Each row is where one point has got to under a steady rotation. How many ticks took it there?
The counts run from 0 to 129.
[147 126 103 182 117 143 132 160  90 148 161 118 131  92 120 120 120 156
  86  94 130 130 134  98 179 149 136 148 120 108 155 164 145 105  90 125
  73 168 135 112  96 147 124 140 111 165 104 106 157 133 110 141 130 117
 131  88 135 102  93 135 122 119  81 150 120 128  81 179  83] -> 51
[142  94  99 190 112 147 133 175  69 138 149 100 146 116 124 130 123 157
 107  90 140 138 139 120 170 144 149 153 132 100 145 147 137 152  98 127
  57 178 167 123 125 157  91 136 104 144  89 109 144 133 113 129 141 114
 123  78 148 124  96 130 109 110 117 160 114 117  90 179  88] -> 42
[150 122  99 158 127 160 140 162 107 162 175 138 139  79 111 120  90 172
 109 104 161 142 125  87 182 177 173 138 122 141 138 167 114 125 110 132
  69 131 150 152 116 168 110 119 100 170  88 152 159 152 143 121 126 146
 126 121 106 111 113 150 145  95 104 141 128 113 105 173  89] -> 79
[149 120 108 184 127 147 121 175  84 145 152 104 159 114 118 130 101 170
  96  86 140 154 131 109 160 165 157 167 118 108 129 140 144 136 122 140
  90 177 166  88 122 172 113 131 106 144  81 107 168 121  96 140 125 117
 133  94 148 111 128 137 119 116 115 147 113 122  81 182  88] -> 116
[124 144  89 159 140 170 127 178 115 154 149 132 136  76 120 114  99 157
  95 106 128 140 128  97 172 181 169 157 116 138 133 165 120 120 107 124
  72 124 147 123 106 182 132 129  92 172  96 134 152 161 137 120 123 140
 110  93 115  90 107 157 143  83 117 123 114 114 107 166  98] -> 17
[149 119  92 146 132 160 136 181  96 152 188 140 161  97 151 140 126 194
  97 116 134 130 144 109 160 149 173 153 131 134 142 134 123 124 113 122
  75 160 163 132 111 121 100 124 126 131  79 109 161 116 118 121 110 135
 105  93 139 125 108 115 144 137 110 153 112 124  81 185  72] -> 57
[134 124  92 118 139 164 133 183  97 153 165 132 145 111 132 141 116 144
 112 106 141 141 128  86 164 171 176 157 133 119 126 137 102 142 116 127
  54 149 169 116 129 192 106 120 104 142  72 142 143 137 135 101  92 144
 108 116 125 139 125 117 163 105 114 124 123 122  93 176  89] -> 99
[141 107  95 148 125 159 126 188  89 130 174 120 125 124  89 130  92 183
 136  95 159 156 126 100 167 156 171 153 121 123 129 159 143 117  95 125
  73 152 132 107 128 168  96 145 115 167 110 123 160 130 121 148 127 107
 149 144 114 115 123 137 117 116  80 157 116 112  71 183  93] -> 74
[143 102 102 154 106 145 145 179  83 140 144 121 170 119  97 123 112 149
 114  92 143 138 147  87 170 184 143 150 162 110 144 152 116 142 116 117
  75 178 157 109 101 178 123 143 123 134  77 109 159 154 111 117 127 144
 142 108 125 122 106 111 140  98 116 138 131 125 106 192  91] -> 35
[128 146 108 133 133 169 119 169 109 141 163 143 143  79 113 121  94 151
 107 106 138 139 135  73 169 171 158 154 120 133 129 160 122 101  99 121
  59 145 149 103 109 178 123 129 102 157  77 136 156 155 138 120  99 138
 132 121 130 113 121 142 154  86 105 117 111 130  95 184  99] -> 90
[131 135 100 160 125 165 119 171 114 134 150 129 150  72 102  92 104 168
 111 102 146 149 143 102 172 190 149 163 128 141 132 157 109 115  99 114
  72 143 159 102  89 173 130 144 110 161  84 102 171 160 123 125 122 137
 123 110 130  94 108 150 128  82 109 129 103 127 102 176 101] -> 16
[131 121  76 165 136 203 111 182 118 130 145 111 165  99 121 127 102 171
 100 113 122 155 135 107 157 168 156 180 117 125 132 137 136 131 106 125
  70 164 143  93 129 164 116 141 106 145  98 120 166 155 121 132 130  99
 112 111 146 102 136 151 139  97 131 134 107 125  86 178  96] -> 19
[129 112 100 145 130 181 132 198  89 123 156 126 145  96 115 119 116 159
 121 116 144 143 150 111 168 172 154 174 145 125 122 120 119 142  96 117
  58 154 175  88  99 162  94 141 131 144  89  93 167 153 125 129 114 114
 118 104 122 113 113 111 109 100 122 120 112 122  76 175  88] -> 23
[127 117  82 148 124 166 131 182  82 116 160 100 136 141 112 122 117 146
 114 103 141 147 150 108 161 148 147 162 142 103 140 154 112 137  96 112
  53 169 152  92 118 179 109 162 118 138  94 105 154 138 110 132 128 102
 135  86 128 115 122 119 129 107 101 153 111 121  67 174 101] -> 31
[149 122 121 166 114 153 135 165 106 150 154 136 145  84  76 107  94 185
 127  99 161 157 128  90 173 176 153 138 132 142 131 159 121 123  92 126
  72 143 143 131 102 156 111 137 118 164  96 126 162 142 134 139 122 137
 145 134 110 107 106 144 127  94  95 137 116 123 108 187  89] -> 78
[130 132  96 153 143 162 122 186  99 144 175 133 124  88 109 117  92 159
 115  99 160 138 126 110 167 178 185 160 122 150 105 148 125 124 118 124
  73 134 162 111 109 172 106 105 121 176  89 123 164 133 114 125  93 145
 120 109 108  92 120 135 116 100  90 115 116 110  94 165  96] -> 13
[154 125  83 159 131 167 134 172 110 173 181 137 132 101 148 138 128 169
  88 104 126 134 128  93 185 149 172 139 124 134 156 165 114 107  93 120
  72 144 142 134 100 146 115 145 105 141 103 122 145 132 139 110 134 132
 112  78 129 121 100 141 155 121 100 157 136 124  88 166  63] -> 60
[153 121 100 164 104 167 135 159 102 156 165 120 161 105  88 115  94 186
 106  90 144 160 126  78 181 159 150 154 144 137 147 168 124 117  91 117
  72 160 134 134 107 160 128 160 112 147 115 122 163 141 139 133 150 126
 144 126 120 118 109 147 150 107  93 164 117 130  95 185  77] -> 70
[151 107 112 164 114 156 141 179  89 152 155 125 160  84 101 124 109 194
 133  98 167 147 143 102 167 173 164 158 146 141 132 139 115 151  94 130
  71 151 168 138 123 132  96 146 115 141 104 125 161 139 134 131 124 122
 126 136 116 121 118 140 115 107 113 134 109 123 101 183  80] -> 77
[140 127  90 177 141 179 126 181 107 151 164 110 142 114 115 130  98 171
 100  95 151 151 116 111 161 165 191 166 112 134 126 155 137 145 118 146
  78 137 152 121 137 180  95 113  87 168 102 150 145 149 121 126 132 119
 112 108 119 106 126 162 138 120 119 137 127 107  90 159  88] -> 10
[144 132  87 165 130 154 131 161  85 140 185 118 146  99 157 125 122 171
  84 108 140 126 139 107 166 146 162 142 114 108 160 162 122 120 114 119
  75 165 178 144 126 132  99 118  96 143  77 130 146 126 112 127 127 136
 107  71 156 114 109 137 146 120 112 160 109 128  84 176  91] -> 49
[161 135  96 177 125 167 119 164 111 156 164 121 176  94 156 130 126 184
  69 106 120 142 130 108 165 168 150 166 125 121 155 153 129 136 123 131
  84 167 161 118 115 148 119 142 110 133  89 108 156 141 117 122 141 125
 101  89 149 106 111 152 146 120 121 159 112 133  98 177  77] -> 123
[157 137  87 157 129 152 135 164 105 150 172 121 142 100 125 113 111 171
  96  95 160 155 125 106 166 166 195 152 119 147 133 155  94 134 113 130
  71 111 176 152 119 164 105 129 100 163 102 140 161 141 143 125 120 134
 110  98 113 108 124 164 150  95 107 147 103 124  89 160  98] -> 6
[153 130 106 141 121 142 132 179 102 135 163 117 154 114  98 112  95 182
 123 106 163 168 132 102 153 179 167 158 147 153 123 138 107 122 116 131
  94 140 165 113 117 153 111 133 135 149  91 102 182 125 129 124 117 133
 142 129 122 112 132 142 127 103 100 145 100 128  80 187  96] -> 4
[141 136 103 154 129 146 130 175 102 148 171 124 142 107 103  94  87 168
 105  87 163 157 119 102 166 171 181 147 135 152 135 162  96 110 105 118
  86 125 169 122 114 171 128 134 109 169 106 120 172 132 135 129 115 145
 133 116 104  97 124 152 142 106  89 143 106 122  88 173 101] -> 5
[132 129  83 156 126 146 136 158  82 125 173  96 122 121 122 114 109 138
  97  83 148 137 139 108 179 141 163 131 126 101 139 177 117 118 108 113
  61 164 159 114 121 178 122 127  99 159  97 124 146 128 110 134 121 138
 137  63 128  99 108 138 142 121  85 157 126 123  83 168 103] -> 40
[133 118 117 167 129 161 124 181 105 146 153 139 111  82 101 114 100 157
 129 100 166 137 133  94 173 167 159 153 126 139 115 148 131 124  89 138
  46 138 143 108 103 167 103 137 110 178  94 115 157 143 139 144 107 124
 131 124 115 104  99 132 107  87 102 120 124 101  95 167  88] -> 86
[149 105  80 149 134 170 135 195 104 163 187 137 139 134 118 156 112 167
 100 109 136 132 117  92 165 143 184 151 127 135 130 153 134 128 109 129
  85 148 140 118 115 159  94 122 119 165  96 127 146 122 124 122 124 125
 121 115 122 127 116 130 155 155  88 155 150 109  86 161  60] -> 64
[147 138  87 170 129 166 118 174 112 152 173 132 138 112 130 114 107 145
  73 104 117 135 122 106 168 154 154 150 111 125 130 155 147 105 115 127
  97 161 138  78 107 178 132 120 106 167  97 117 159 136 101 128 122 139
 125  95 126  93 126 151 136 136  91 140 131 121  88 174  72] -> 125
[126 125  87 134 131 191 118 172 104 120 157 129 150 103 142 119 111 177
 113 103 136 146 152  95 158 140 170 178 117 130 147 144 119 125  93 127
  44 149 163 112 134 159 102 150 101 141  88 131 154 146 135 127  96  99
 103 112 145 126 138 133 147  97 125 133  94 118  75 175 105] -> 92
[143 122 104 177 125 137 137 178  72 155 161 119 131 111 117 134 117 138
  97  90 143 122 121  97 167 171 159 131 125 101 131 161 137 138 117 137
  72 172 151 111 106 169 114 100  99 166  78 123 150 133 104 121 121 151
 135  96 119 112  85 119 123 109  96 139 147 114 106 171  86] -> 44
[132 118  92 165 136 178 122 192  95 132 160 122 123 105 134 131 103 181
 114 111 158 141 136 112 166 144 175 170 111 127 135 142 138 143  88 142
  50 142 163 131 137 153  66 128  97 165 101 138 144 139 137 141 116  88
 120 114 136 116 127 144 121 106 117 136 113 111  74 168  98] -> 84
[134 109  92 143 123 143 140 167  90 147 153 117 159 118 102 118 106 136
 105  87 143 139 129  84 175 170 148 134 152 107 128 163 113 131 118 114
  73 160 152 117 110 193 127 124 108 158  80 125 155 139 110 109 121 174
 142  96 112 114 102 126 150 104  99 147 136 126 103 182  94] -> 36
[136 110  95 177 136 139 144 181  89 166 171 117 152 107 130 153 117 161
  95  97 144 125 119  98 165 168 162 138 123 103 140 150 136 142 126 137
  73 164 162 130 122 157  93  91 105 148  71 133 147 134 108 116 128 149
 119  98 130 133 102 123 135 124 118 137 137 118 102 178  92] -> 45
